(in the rows, 128 means zero)
name the system of each run:
k_741, trace 1 (9 x 22):
[[145 108  94 128 119 187 191 131  90 138 151 111 149 131 118 128 136  94
  130 152 113 127]
 [117 112 160 162 141 150 132  91 120 143 112 120 138 103 154  82 173 128
  156 103 113 108]
 [111 115 156 135 124 128 122 143 110 120 174 170 156 118 166  94 105 108
  106 103 161 126]
 [136 107 123 137 142 184 183 161 109 148 160 140 140 138  86 130 138 107
  122 131 142 136]
 [109  95 155 171 149 147 149 136 154 140  98 132 128 103 118 103 154 115
  155 106 117  93]
 [ 96  96 144 132 125 118 130 130 133 112 134 157 150 137 157 112  86  74
  116 103 140  95]
 [139 100 132 128 152 164 173  99  96 122 143 131 140 174 107 147 113  92
  126 121 143 111]
 [149  98 170 158 159 135 141 106 129 131 127 133 120 141 125 125 158 152
  151 104 152  74]
 [131 101 160 104 118 110 135 157 146 129 143 169 144 134 143 132 122 138
  111  95 167  73]]
k_830, trace 2 (9 x 22):
[[148 166 158 163 172 162 135 113 125 144 104 110 131  99  88 148 193 194
  166 114 142 124]
 [127 143 154 114  92  70  78 161 171 140 138 178 155 124 158 139 119 175
  117 116 164  85]
 [124 122 106  56 122 107 177 193 134  73 111  92 123 112 140 145 104 110
   97 133 114 124]
 [137 136 107 175 134 161 146 122 136 121  85  74 117  57 139 114 160 135
  171 151  83 117]
 [156 142 100 135  56 126  82  77 121 169 151 146 168 117 182 128 132 147
  136 155 118 105]
 [136 171 108  68 111 134 149 141  65 118 181 116 163 155 137 125 138 141
   95 144 138 181]
 [117 159 138 173 165 138 134 205 125 128 163 124 107  93  95  90 159 160
  137 147 144 185]
 [105  95 113 161  89 118 101 194 189 171 145 184 114  87 124 106  99 101
  115 139 127 128]
 [ 86  91  89 114  99 156 166 127 124 125 112 128 157 130 140 111  83  25
  114 134  84 133]]
k_741, trace 3 (9 x 22):
[[139 132 152 115 120 141 147 133 130 152 122 138 167 126 128 135 177 165
  140 110 140  89]
 [121 128 148 103 132 120 159 179 132  93 126 124 144  95 149 119 131 136
  116 107 141 105]
 [146  96 102 107 113 156 172 138 123 113 125 111 119  91 143 132 113  96
  115 131 113 110]
 [134 119 122 139 108 165 140  74 109 135 113 114 156 102 160 125 138 107
  141 122 106 103]
 [127 140 148 139 127 136 130 104  83 116 163 128 170 131 175  98 138 131
  133 119 145 117]
 [147 117 143 123 135 153 158 154  95 139 183 139 130 120 130  99 161 145
  112 118 151 142]
 [123 110 138 140 127 166 154 173 150 156 125 150 130  69 111 110 155 130
  124 106 131 128]
 [ 88 112 123 152 118 148 148 163 148 122 108 140 160  91 141 111 101  75
  135 124 111 111]
 [104  98 118 152 136 155 158  96  99 113 126 115 144 154 141 103 102  58
  136 134 106 119]]
k_626, trace 4 (9 x 22):
[[147 122 124 102  94 143 135 182 164 144 134 163 133  45 135 145 126 145
  100 105 147 116]
 [ 96 138 105 118  86 165 166 163 126 141 122 142 208 110 139 129 114  81
  126 135 110 116]
 [130  96 118 134 132 162 196 145  83 117 155  95 144 136 150  76 155 100
  138 149 102 115]
 [153  81 147 124 125 152 139 127 104 152 184 149  95  98 150  73 159 131
   99  97 144 137]
 [112 128 155 127 122 141 118 166 128 165 181 200 159 133 113 115 120 124
  100  99 174 146]
 [100 110 133 129 131 112 165 226 154 130 144 154 155 168  92 126 117 120
  125 146 143 106]
 [112  56 124 114 129 122 175 181 169 110 101 122  99 114 126 109 114  84
  119 120 102  86]
 [120  61 133 144 137 180 160  83 122 131 115 142 120 106 133 118 100  48
  120  89 120 104]
 [155  86 147 159 145 180 154  69  86 164 167 161 138 186 107 129 139 104
  135 115 158 101]]
k_200, trace 5 (9 x 22):
[[ 88 163 104 125 103 144 140 179 128 147 131 130 179 114 119 113 132 109
  127 155 107 167]
 [103 126 113 180 130 148 141 156 112 138 149 111 131 118 134  68 142 103
  150 163  98 157]
 [107  98 118 161 114 151 111 117 126 168 157 154 110 109 132  76 121  80
  118 124 112 169]
 [ 86 121 126 154 136 167 127 122 127 167 133 169 147 151  85 122 107  71
  124 117 128 166]
 [ 99 101 145 185 170 139 139 141 136 145 139 148 114 181  78 110 116  93
  149 135 138 133]
 [111  69 147 163 164 115 118 121 162 129 117 153  69 151  98 117  99  89
  129 107 136 117]
 [116  93 138 144 158 129 125  87 161 115  82 143 105 145  96 169  80  84
  132  96 136  97]
 [149 100 143 145 157 123 137  68 135 111  95 125 120 185 110 178 106 123
  152 119 142  61]
 [167  95 154  94 149  93 125  69 130 109 111 122  89 185 123 164 133 156
  126 101 149  71]]
k_982, trace 6 (9 x 22):
[[145  79 132  88 113 121 130 114 119 168 165 152  95 169 118  98 151 123
   99 114 126 142]
 [108 139 177 142 170 149 128 146 135 138 132 169 136 117  91 134 138 138
  120  78 171 144]
 [130 113 123 167 145 115 145 185 167 101 114 132 121 120 108 156  94 126
  148 152 141  81]
 [120  90 108  80  99 126 153 116 155 131  79 113 124 140 130 141 120  86
  119 124  84  97]
 [133 134 154 102 134 151 132  49  93 110 111 124 161 121 164 143 130 116
  121  80 137 105]
 [192 132 138 136 132 124 123 105  93 118 180 127 122 147 141 152 138 181
  131 140 172  99]
 [146 133 140  89 124  96 126 180 153 160 141 138 104 157  88 129 179 194
  117 131 138 135]
 [ 78 168 154 105 147 101 125 197 171 103  77 125 136  92 110 136 132 146
  123  98 127 146]
 [121 152  86 124 112 133 147 148 137  70  86  84 145  67 158 159  83 101
  135 155 101 114]]
k_483, trace 7 (9 x 22):
[[105 111  83 160 103  97 138 221 152  88 159 135 135 122 149 114  48  80
  124 188 125 114]
 [100  84  98  75 100 160 186 134 118 141  99  85 120 102 144  73 162  68
  111 120  50 155]
 [139 125 170 170 140 181 124  54  76 126 153 130 151  62 196  75 159 124
  138  81 143 122]
 [189 123 113 147 107 152 139 129  72 149 237 170 164 170 138 145 110 148
  118 167 190 104]
 [127 117 141 105 139 134 168 227 148 188 159 157 119 176  44 117 189 170
  117 138 141 155]
 [ 61  96 181 179 179 101 123 215 195 111 106 162  90  89 105  74 109 100
  130  90 143 133]
 [ 94  52 102 152 121 142 161 118 137  85 106 124 123 118 164 111  42   4
  123 125 100  85]
 [158  70 123 107 108 199 193  23  71 152 108  91 155 144 161 112 180  87
  143 107  83  71]
 [198 131 194 132 136 148 128  68  80 158 182 159 168 150 153 139 200 218
  141  88 198  55]]
k_200, trace 8 (9 x 22):
[[ 96 132 117 188 173 141 108  97 126 125 112 115  89 150  89 115 105  85
  148 141 107 186]
 [131 105 125 197 145 130  76  78 157 165 125 158  81 149  89 134 105 111
  147 136 130 139]
 [104 111 132 134 136  97  84  87 169 152  91 157 102 196  83 156 100 103
  132 119 123 129]
 [117 134 138 144 180  95 108  82 141  97  84 107  89 193  86 164 100 121
  148 128 127 126]
 [165 120 136 148 161  93  86  68 151 108 101 113  61 152 108 173 108 158
  144 125 141 105]
 [154 139 131  92 123  78  80  75 165 120  79 122  96 152 119 194 116 165
  126 115 132 100]
 [149 179 123  92 132  80 100  84 131  89  82  87 128 164 133 190 128 181
  143 140 124 107]
 [179 175 117  96 123  81  94  95 117  94 119  79  99 130 154 163 150 208
  137 153 126 125]
 [163 188 111  71  89  87  80 113 130 119 118 100 119  95 156 156 155 205
  114 141 118 153]]
k_626, trace 9 (9 x 22):
[[116 112 138 136 121 131 120 159 167 131 111 148 116  65 133 121 118 119
  119 106 130 118]
 [109 118 105 144 107 155 139 120 120 134 130 141 162 132 136 131  89  72
  128 141 118 123]
 [135  98 124 132 142 149 163 109  99 140 144 112 116 169 116 101 155 113
  140 138 111 132]
 [142 102 166 132 143 120 112 117 130 142 152 153  98 128 134 102 151 151
  121  94 153 119]
 [121 136 144 118 129 114 111 151 145 125 144 173 144 142 112 159  95 129
  107 112 170 123]
 [115 125 114 116 133 124 161 173 157 119  98 122 141 151  90 162 117 120
  136 144 121 106]
 [130  90 123 127 128 137 155 113 146 113  86 100 114 107 147 125 133 105
  142 120  97  80]
 [148 108 131 131 125 166 133  53  91 124 133 128 132 116 153 132 118  99
  120 103 132 117]
 [162 142 144 128 141 156 132  92  89 153 167 143 144 161 109 143 156 160
  129 122 159 134]]
k_982, trace 10 (9 x 22):
[[149 149 139 113 158 126 104  93 121 136 130 133  97 162  80 169 132 158
  117 114 153 164]
 [135 149 138 156 158 109 103 138 168 131  91 118  92 120  88 157 144 177
  154 135 131 129]
 [109 149 109 114 109  81  88 126 179 118  70 115 112 123 124 160 103 130
  134 140  99 131]
 [123 172 101  99 123 130 109  64 114 104  83  91 139 128 135 167 108 113
  129 132  99 158]
 [163 162 114 148 128 133  95  49  90 124 131  91 115 125 153 130 151 161
  150 149 114 145]
 [146 162 124 137 113  92  64 111 122 161 166 138 101 151 128 111 154 182
  128 155 132 172]
 [ 93 185 130 141 148 107  89 172 146 143 128 136 111 137  78 121 137 153
  125 144 126 211]
 [ 83 158 102 179 147 124 112 162 162 108  86 101 106  88 104 122 102 101
  151 159  90 173]
 [103 119  75 159  92 139 100  76 136 135  96 109 126 106 157 114  88  59
  142 159  68 148]]
k_483, trace 11 (9 x 22):
[[142 158 117 119 110 144  87  66 115 175 122 118 108 112 120 120 172 156
  126 124 103 188]
 [117 178 139 160 135 109  59 102 115 143 164 162 130 152 121 128 111 148
  126 135 158 182]
 [120 137  96 139 145 104 104 144 130 136 149 127  83 184  76 134 103 115
  120 169 123 193]
 [102 108 122 141 143 119  92 101 163 154  91 125  60 129  91 104 133 102
  130 119  89 184]
 [104 116 134 158 136 126  76  37 128 134 110 148 111 144 144 122  90  78
  130 104 120 142]
 [153 121 113 129 136 136 117  32  92 139 137 121 121 210 109 158 119 113
  137 141 126 131]
 [160 130 148 123 151 111  97  79 140 166 122 134  87 188  73 164 167 186
  136 119 143 128]
 [114 145 156 132 154  76  72 131 186 129  98 166 102 165  78 180  97 154
  126 107 163 127]
 [ 91 134 110 121 150  90 116 126 180  90  51 107 107 167  87 180  74  92
  137 137 104 126]]
k_830, trace 12 (9 x 22):
[[163  83 135 126 133 153 165 133 120 139 151 127 102 114 127 112 157 135
  123 118 134 104]
 [128 127 154 130 126 162 133 117 125 136 130 157 161  84 141 133 130 125
  120  89 151 111]
 [133 125 136 142 134 130 154 149 113 100 148 135 165 140 145 141 105 122
  134 135 158  87]
 [150  93 135 123 134 143 171 149 123 130 138 118 121 123 129 115 160 139
  133 126 127  90]
 [139 119 150 128 122 149 133 118 124 132 128 142 145  75 156 123 138 133
  122  95 143 104]
 [144 134 128 131 122 141 147 138 110 103 149 131 165 116 153 148 104 129
  128 133 154  95]
 [152 115 129 124 127 145 171 158 116 130 143 115 141 122 131 124 160 148
  137 139 131  98]
 [133 122 145 128 115 142 133 143 128 136 142 141 143  81 159 107 149 142
  123 107 137 111]
 [139 129 120 132 114 141 145 151 114 109 153 134 156  97 155 133 103 118
  118 133 147 108]]

runs to name:
trace 13 (2 x 22):
[[100 116 127 131 144 105 129 212 164  97 132 142  91  84 119 118  82 105
  103 126 140 154]
 [113  88  86 163 112 156 152 141 166 136  83 116 119  96 116 135  97  65
  147 154  83 105]]
	k_830
trace 14 (2 x 22):
[[168  79  75 135 151 173 168 128 101 138 174 120  60 168  60 149  93  78
  104 164 131 174]
 [113  77 167 179 146 169 126  93 170 205  87 157 108 116  87  98 185 121
  158  85 109 106]]
	k_982
trace 15 (2 x 22):
[[146 102 103  99  96  99 114 130 176 158 106 142 103 170  95 168 120 137
  125 147 116 100]
 [ 90 148 140  75 129 121 130  99 130 119  67  99 140 131 131 126 149 115
  120  97  88 152]]
	k_830
trace 16 (2 x 22):
[[111 133 141  81 150 115 141 140  98 138 161 131 119 203  89 106 149 128
  100 119 133 187]
 [120 128 159 171 188 143 136 171 145 110 119 124  85  68  99 112 141 142
  135 103 145 154]]
	k_982
trace 17 (2 x 22):
[[102 151 143 121 144 119 141  51  61  83 113  70 170 181 184  91 150 109
  155 129  97 120]
 [179 118 162 123 155 129 114  85  61 110 214 133  83 122 165  85 149 167
  101 100 178 158]]
	k_741
trace 18 (2 x 22):
[[177  94 126 118  84  83  98  50 137 126 120 124 127 163 190 147 124 152
  143 136 127  29]
 [157 162 149  24 124 119 144 105 112 126 115 134 165 175 106 202 150 178
   93  86 163 115]]
	k_483
trace 19 (2 x 22):
[[158 122 136 120 139 150 131  80 121 136 119 138 123 134 106 176 124 135
  124 103 151 108]
 [136 145 135 141 135 118 120 125 148 142 110 138 149 161  97 170 135 160
  151 139 142  97]]
	k_483
trace 20 (2 x 22):
[[131 111 112 122  79 179 146 136 164 198 101 157 167  90 108 148 156 120
  133 120 107 100]
 [ 80 152 174 142 134 107 131 139 111 115 128 139 200 158 164  90 148 132
  149 114 138  97]]
	k_483
trace 21 (2 x 22):
[[169 132 141 162 139 149 168 146  88 117 167 101 147 109 157 105 182 177
  159 151 144  88]
 [129  91 149  86  90 127 148 172 137 154 149 144 134  79 169  69 178 142
  103  97 120 113]]
	k_741
trace 22 (2 x 22):
[[ 91 139 111  82 145 103 149 160 137  83  93 106 127 162 106 148  88  88
  111 131 109 156]
 [154 129 124 188 170 157 144 101 117 102 107  80  98  93 122 135 139 137
  168 145 118 115]]
	k_200
trace 23 (2 x 22):
[[ 77 151 159 200 165 143 114  73 111 110  98 126 176 148 144 108 116  91
  174 120 123 114]
 [175  83 132 134 131  90 115  89 110 129 178 136  87 209 138 126 121 144
  127 149 153  90]]
	k_830
trace 24 (2 x 22):
[[121 115 159 121 140 152 138 134 112 156 155 148 125 120 118  88 165 130
  110  94 137 158]
 [119 125 149 170 145 129 130 184 144 122 154 163 139 103 121 122 109 128
  132 126 163 114]]
	k_982
